One hidden turn or mirror swaps the rows below in pairs. Which row is each named row swapped with?
pedu: [13,-2,16,-3,19,12,-3,9,-2,-2,-2,29,-10,-3,-19,-2,1,-12,17,-6,1,9,-13,-11,3,-11,4,0,7,-6]
tetu: [3,-2,-18,0,-14,5,-2,-6,-11,4,-10,1,7,-2,-1,11,-29,-3,-2,-20,-15,-2,-15,-8,-14,19,-3,-12,-18,-2]
lega: [15,-16,-9,-1,-4,-15,9,8,-3,-8,6,-16,20,-6,-7,1,-2,-16,-8,5,-15,-16,8,1,13,-1,0,-10,0,-9]
Gen: [-7,-3,-1,20,-8,-15,-7,8,-2,-3,11,-21,0,-2,8,-15,-1,-2,19,1,-3,-1,-3,11,-6,1,29,-18,1,7]
nagol: [-6,6,13,-7,-2,4,-11,16,-1,-4,9,40,-21,-5,-8,2,-6,-5,20,-3,-1,-6,5,-5,6,0,-8,-16,1,9]
purul: [-14,-3,5,-11,-6,17,-6,7,1,8,2,-12,-10,-4,-2,5,8,-10,16,-16,7,7,6,20,-15,-12,-12,-8,-7,22]
dobod: [4,16,-6,6,-8,20,-16,-6,5,8,-7,0,12,15,-3,1,-20,-20,4,-14,-8,-3,6,-7,1,-19,21,10,-14,2]
fug: [-4,8,20,0,-19,-8,0,-4,1,2,9,8,-3,5,2,-10,5,-11,-29,-4,-6,-7,11,2,-9,8,7,12,-28,-3]
deko: [9,4,4,20,4,-11,-5,7,0,-6,-1,36,0,3,4,-5,-5,-3,-9,-4,-3,-3,-10,-4,0,-5,27,2,10,-6]
fid: [-20,9,-4,-7,-26,-11,9,6,0,-9,-22,12,-14,1,1,-1,-1,-7,-12,-5,1,0,18,1,7,-9,-6,-6,19,1]
ger: [16,7,7,12,-1,13,8,-1,0,21,-1,-4,21,5,5,0,-17,1,10,12,14,6,8,0,2,5,-6,2,9,-9]
loza: [21,-5,-15,-13,30,-11,8,-13,6,-7,-6,5,-11,1,-1,-5,3,-4,2,-1,1,-8,-5,-12,-13,3,17,-2,-7,-8]
duzon: [-2,7,7,-4,-10,-12,-6,6,-6,-5,11,5,-5,0,-9,-12,-4,0,-8,-3,-1,-1,-4,-7,-12,4,-43,0,17,12]
mezu: [7,-1,-4,8,9,0,14,10,4,-2,3,24,-10,-2,1,-6,-5,-7,33,0,-3,-1,-5,8,4,-3,-30,-7,6,7]
ret: [-1,0,-14,1,6,-5,-10,11,2,-7,-16,-26,-9,4,-1,-10,-3,-4,6,-7,-8,2,-12,-29,-8,-4,17,8,-23,-5]
nat: [-1,9,-14,-2,-7,27,8,19,-8,9,-18,10,-13,10,3,14,-4,-4,19,-15,10,3,2,-4,-13,14,10,4,-4,-3]
kobok: [12,4,4,16,-20,4,-8,-14,-3,-9,-19,22,-11,10,5,-2,0,2,20,-4,-1,-8,23,-6,-12,-9,-15,-3,-11,1]
bap: [14,7,3,-2,-6,9,-13,17,-12,-11,3,-2,-26,-7,-5,-17,-14,-7,8,3,-3,-18,-3,-10,-1,29,-2,2,-12,-4]
bur: [0,2,6,15,-4,-22,-8,-9,-2,-10,17,-3,3,2,-3,10,-3,-4,-6,-5,-7,-7,4,14,4,-27,7,-5,2,23]
basen: [-11,17,-1,4,-2,-4,12,-4,-13,3,-8,-3,-16,6,-13,-25,-2,-4,11,-8,6,20,5,-6,-9,19,8,-3,14,-13]
vikit: [13,-8,10,-5,-8,-9,-12,-5,10,2,-5,-28,8,18,-8,5,9,0,2,-4,7,-9,2,1,-12,-16,-3,-19,-21,12]
Pum: [2,-1,13,-5,-4,-15,17,12,9,4,-14,-9,-6,-4,12,13,10,-12,17,8,-2,8,1,10,-18,1,-12,-18,-8,-10]
kasu: [-11,8,1,-3,-6,-17,3,8,-9,-4,-21,-15,-9,7,-10,-10,-9,-1,9,-1,-1,2,15,-4,-6,7,-37,-8,-9,12]
Natav: [24,15,-8,24,1,-7,-2,2,6,-14,9,11,-7,1,8,8,5,-8,18,3,-1,1,18,-10,7,-9,-3,-2,-9,-11]
gim: [2,-5,19,-6,-12,4,19,5,7,-9,-10,5,-14,23,-5,7,10,-4,-17,11,1,4,18,-2,-14,-8,6,-13,7,10]
Semid: [-1,3,4,3,-4,-28,-3,10,0,-1,16,6,-9,10,-6,-5,9,-2,5,-3,-13,3,-8,-36,8,-6,-15,-3,6,-10]
loso: [-4,5,-11,7,-11,-4,0,-4,-3,-3,1,-39,-5,0,7,-1,-11,-4,19,-6,-7,2,0,17,-9,5,-2,2,15,18]
fupoz: [11,-4,4,-20,-5,11,-15,-5,11,2,-19,-18,-13,12,5,-9,-17,-3,11,-19,9,-2,-5,-15,-12,-13,-11,15,8,-10]
barus: [3,-27,26,-16,-13,-9,-9,-3,4,-13,-2,1,-5,-4,-11,-31,-6,6,4,-3,6,-1,-8,5,-10,-15,-16,-5,-4,8]
kos: [11,-5,0,-2,-15,8,-17,-1,4,13,0,-6,16,-7,8,21,-23,1,5,5,-5,-1,-20,4,-9,-8,-12,3,-23,7]
roga: [14,-1,33,8,-12,-3,1,2,-3,6,8,24,-23,5,-1,-13,-5,-10,-16,0,1,-6,3,1,-17,12,1,-4,-15,-9]
direz: [9,-9,16,0,-4,-33,-11,-9,6,-10,-1,-2,1,-3,8,-21,-10,5,-2,13,-4,-9,1,9,-13,-13,-15,-10,-5,-7]
piziv: [7,7,5,-8,-26,-3,-12,-6,-2,-11,-14,3,0,0,1,-12,-7,1,-7,-3,-8,7,-7,-19,-4,-4,25,-15,-23,-21]
dip: [1,7,19,-11,-2,-14,-7,10,-1,-11,3,-3,-36,-7,9,-16,-11,11,5,4,11,11,0,-13,5,3,11,-1,7,-12]
kizef: [-3,6,5,17,12,-22,-11,-4,4,-4,-18,-16,7,1,-3,-6,-8,-6,-11,-6,4,-10,-11,22,3,8,-13,8,2,-8]
tudu: [10,-4,6,3,-7,1,-18,2,7,-13,10,27,-12,2,3,-18,-3,-8,4,-4,11,-7,7,1,18,7,27,11,-3,3]
peza: [-5,-5,8,-25,-20,7,0,10,-2,-3,-20,-5,-7,-4,-14,-18,4,-3,-6,-6,6,-2,15,23,-6,0,-17,-1,4,-14]
getib: [4,-16,2,-10,8,9,6,15,9,10,-2,-11,8,-7,-9,6,1,-28,-5,2,3,-17,-12,-4,2,-5,14,10,4,3]
laruv: [-2,7,9,-7,-10,-10,-10,4,-7,-10,15,-11,-15,-1,4,-17,-2,-5,2,-2,-17,10,-10,21,3,-1,-28,-10,10,13]
lafis: [-3,1,-10,-26,-8,-11,9,7,-2,-10,-4,-4,10,1,-2,-2,-1,-3,-2,-7,0,5,-5,-17,-2,-1,41,-7,-6,-4]
Kefer: [4,1,-15,-1,-22,-4,6,-2,-1,0,18,-27,5,3,6,-4,-4,-1,1,-1,-8,-1,12,-11,4,-3,-23,5,-21,3]
gomo: [-1,3,14,-16,18,-12,1,15,-2,3,21,3,-13,3,-11,-13,-4,0,10,-1,1,2,-1,5,7,6,27,11,13,6]
sosor: [-2,2,-18,-33,-5,0,-21,8,-1,-3,-15,-24,-14,-1,-1,2,2,-3,-5,-5,6,2,0,14,-5,-8,-1,10,0,-3]
rosab: [-9,4,1,-1,0,15,-24,3,-3,-3,-16,9,4,0,-18,-8,-4,-2,29,-5,12,10,-17,7,-12,-8,-3,5,1,-14]
kot: [14,-5,20,-16,14,-14,-5,-9,14,4,9,-12,15,-5,8,-9,-7,-11,-9,6,-1,11,-7,4,1,-14,-3,0,-9,-8]
goliz: [-12,5,-15,-21,-6,-7,-4,20,-3,-11,-12,-1,-10,-10,4,10,8,-6,0,1,-27,-5,1,-10,1,19,6,-7,-5,9]
girin: [17,0,0,26,-11,18,-2,-4,-1,0,3,6,10,19,-2,6,-11,-4,-1,-19,16,-5,-2,-18,-2,-3,9,5,3,-9]
mubu: [-4,-10,16,-5,1,-19,-3,-5,15,-8,4,0,-15,4,-7,-1,32,4,-1,-4,3,0,-8,15,-6,-14,4,-9,-13,7]
Bilu: [20,8,9,-13,-14,12,-6,-18,11,0,8,13,8,-4,-4,-10,-14,-21,11,1,-7,-12,-8,-9,-10,-7,15,15,-11,15]
pas: [0,9,-4,-9,0,-3,1,3,4,-18,-6,-7,-30,4,-2,1,11,12,11,-10,4,-4,-9,28,0,-4,11,2,-23,5]
rut: [-12,-3,-17,-5,8,15,-4,5,6,0,1,-8,9,0,-3,0,-8,-5,-26,-1,-8,0,-14,3,0,13,-2,-1,17,15]
Pel: [1,7,-4,13,-4,4,-2,-19,12,14,-10,6,21,19,1,-5,-5,0,13,-4,14,-3,1,8,-5,-22,0,4,-10,-14]
Namiv: [-1,-4,29,25,-21,-4,-13,7,-2,-5,-3,16,-15,7,5,-6,-3,-8,-1,-1,0,4,6,4,3,-3,-26,-6,-16,9]
tuk: [-8,2,4,19,-19,3,5,-2,1,0,4,10,4,3,-2,-1,-8,-7,-34,0,-8,0,-18,-6,6,1,19,-4,-12,1]
fuze: [-17,9,1,-3,-24,4,-5,-12,-2,-6,1,25,-5,0,-8,-9,0,-8,15,-13,5,-6,9,-16,10,17,-12,-11,-11,16]
vobe: [2,4,-6,-1,-11,14,-2,14,-4,-7,3,39,-17,1,7,1,2,0,6,-7,-5,0,-18,-7,-23,-7,-14,-3,7,-6]
dov: [-11,6,-22,-14,3,-10,1,5,8,-5,-23,-8,-10,14,3,-8,1,0,9,-26,-9,6,20,-9,-6,-5,20,-5,-9,12]
tolag: [10,-11,11,5,-7,-28,-3,21,-4,-8,2,-17,-8,0,-13,-6,10,-17,-1,4,-1,6,9,-7,13,-6,12,-16,12,6]
Tav: [3,-16,7,-15,-15,2,4,4,-4,-9,-10,-1,1,-16,-2,5,-29,-2,6,-13,-11,-3,-6,-5,-13,25,-5,-13,-5,20]
Kubi: [3,-1,4,-3,-6,2,10,5,1,5,-4,-33,2,3,-7,-5,-3,-5,12,-8,0,10,-5,4,3,10,-30,-4,-27,-5]
Vuzo: [17,8,-14,-14,-9,5,0,-5,4,3,-15,-1,0,-7,-4,-4,-14,1,-5,-1,-6,3,4,-18,-12,-14,29,16,-1,20]
tases: [2,-5,-4,3,14,-1,2,5,1,-12,-25,34,2,11,0,-10,10,-3,1,-1,-11,3,-7,3,-4,-12,-26,-5,-10,1]
bofom: [16,-12,12,-12,-8,2,1,-14,12,-3,1,-16,18,15,3,6,0,-16,-10,-13,6,6,0,-16,-14,-18,-14,-1,-10,0]
kopur: [-1,9,-1,-12,0,-1,4,23,-4,-12,-6,0,-31,0,-2,-29,-1,-10,-5,-10,10,-11,12,-2,0,19,12,10,7,10]
Gased: [-2,-10,6,-7,-18,25,8,12,-3,-2,-13,8,-25,0,8,7,-18,-5,-4,4,5,-15,-2,0,-21,15,-1,-8,-7,13]
pizeg: [4,2,33,-9,-10,1,-10,4,7,-4,-16,-12,-4,4,-9,-11,-2,-7,-11,-5,3,-2,11,4,7,10,34,9,4,-2]
goze: [10,1,3,9,1,17,-17,-9,0,10,17,13,15,-11,-9,-1,0,-6,18,-4,-8,5,-26,-1,6,4,-6,7,-7,-5]
Vate: [-18,-8,9,-8,0,5,-3,8,-18,-6,6,18,-19,4,2,-12,12,-10,2,-7,12,7,9,-20,15,17,5,3,1,13]
sovo: [-2,8,-24,-9,-29,11,-2,13,-3,-1,-12,12,-2,3,-11,0,-5,-1,28,-2,-6,5,-1,-12,-7,4,21,5,-13,10]
Tuleb: [-1,23,-22,11,0,8,-15,-6,-6,6,-14,9,1,9,6,3,-9,-2,10,-7,1,-1,21,-18,-5,-8,2,4,6,-10]

nagol pairs with dobod
Vuzo pairs with Vate
Tuleb pairs with pedu
fupoz pairs with Semid
pas pairs with Gen
Kubi pairs with direz

